Each path below is one point turned by a fixed rotation once a step. After each direction that follows a path, write how fast that rotation turns it, in degrees each step (0 if it stays still).
Each turn is a multiple of 5 degrees from 10 to 175, or 0.
Each row of a path follows its step; steps can be skipped.
Rotation 1:
step 1: [ -6   0   2  18  19  -4   1 -10  47  -7   0  13  16 -14  23  10  -3  11
   6 -10  -2 -32  -4  10 -17 -18  -5  -2   4  16  16  -4  16]
step 3: [ -4  10 -21   6   5   0  25  17 -13  -4  -2  -3  -7  -3  -9   3  31  15
  -3   9  -1 -25 -40 -14   5 -25  11  -5  -8 -21   4 -12  -9]
step 5: [ -7 -12   9   0   8 -12  -4 -23   9  16 -12 -14 -11  30  12  15  31  -6
   9 -20   1 -24  -7   6   7  11  14   4   6  -1  18  33  14]
step 6: [  5  -9 -13  21  27 -12  -1   7 -11   0  11 -11  -4 -36   9  14  21  -9
   1  16 -17 -25   8 -18 -20  16 -17   0   2 -16   1  -9  13]
step 7: [  4  11  -6  -3   4   3  -8  -7   3 -15  -9   1  -9 -20  21 -18  -9  16
 -10 -11 -15 -23  -1   5 -14 -47  23 -16  -8  11  12   5  24]
step 8: [-15  -5 -19  14 -16 -24  10  18  28   8  -7 -10   8   5  25  -7  15  -6
  -6  -5 -16  -7 -36  21   3  -5 -16  13   4  11  -7  15 -10]
step 9: [-14  -3 -10   6  13  -5  10  13 -19  10  18 -18   0  13  -6 -21  18  10
  -8   0  25 -44   0 -20 -14   0  10   1  -1  -2  15   1 -26]
step 10: [  9   7 -18  20   6  33  15  -6  13 -17  10   0  -7  -5   9  16  26  -7
  15 -16  -9 -15   0   0  -4  -6  39   4  -1  -7 -23   8  12]
step 11: [-23 -11  -3  -4  15  -7  -5 -23  -8  28 -25 -13   4  -9  18   7   7 -29
   3   5  -1  -7 -15  15 -23  -9   1 -17   7  -5   2  31  15]
Directions:
[  6  -2   0  -4   7 -10   3  14   7   0  -7  -4  -1   1   3   1  -7  -1
   3  -6  11   3   1   4  -1   3   1  -4   0  -9  -3  10   1] => 115
[ -2   3  -2   5   2  -6 -13   8   6  -8  -3  -2  -4  -6   0  -1  -3   7
  -7  -1  -9   0   5   6   0  -3 -10  -1   4   5  11  -3   1] => 60
[ -4  -5  -2  -9  -1   2  -1   3 -14   1   2  -6  -4   5  -1 -10  -6  -7
  -6   0   6  -4   9   1  -8  -2  -1  -2   0  10   2   2   9] => 155
[ -2   5  -2  -3   6  10   4   4  -1  -9   1   6  -4   2  12   6 -11  -4
   5   6  -4   5  -6  -4  -4  -5   6  -2   9   3   5   2  -1] => 110
[-7  7 -1  0  6 10 -4 12 -6  6  7  2  0  4 -5 -3  4 11  0 -4  0  0 -5 10
  3  5  2 -1  5  2 -6  6 -3] => 65
[  6  -6   3  -1  -7   3   9  11   1   5  -3   5  -3  -1   1  -4   1   4
 -14  -1  -5   4  -7  -7  -1  -3   0  -2  -9   6   3   3  -9] => 70
[  0   0   3  -6  12  -2  -2   6  -8  -7   3   1  -3  -1   1  -1   4  -2
  -1  -2   3  -7  -4 -11   2   3  -7  -6  -2  -6  -3 -15  -8] => 120
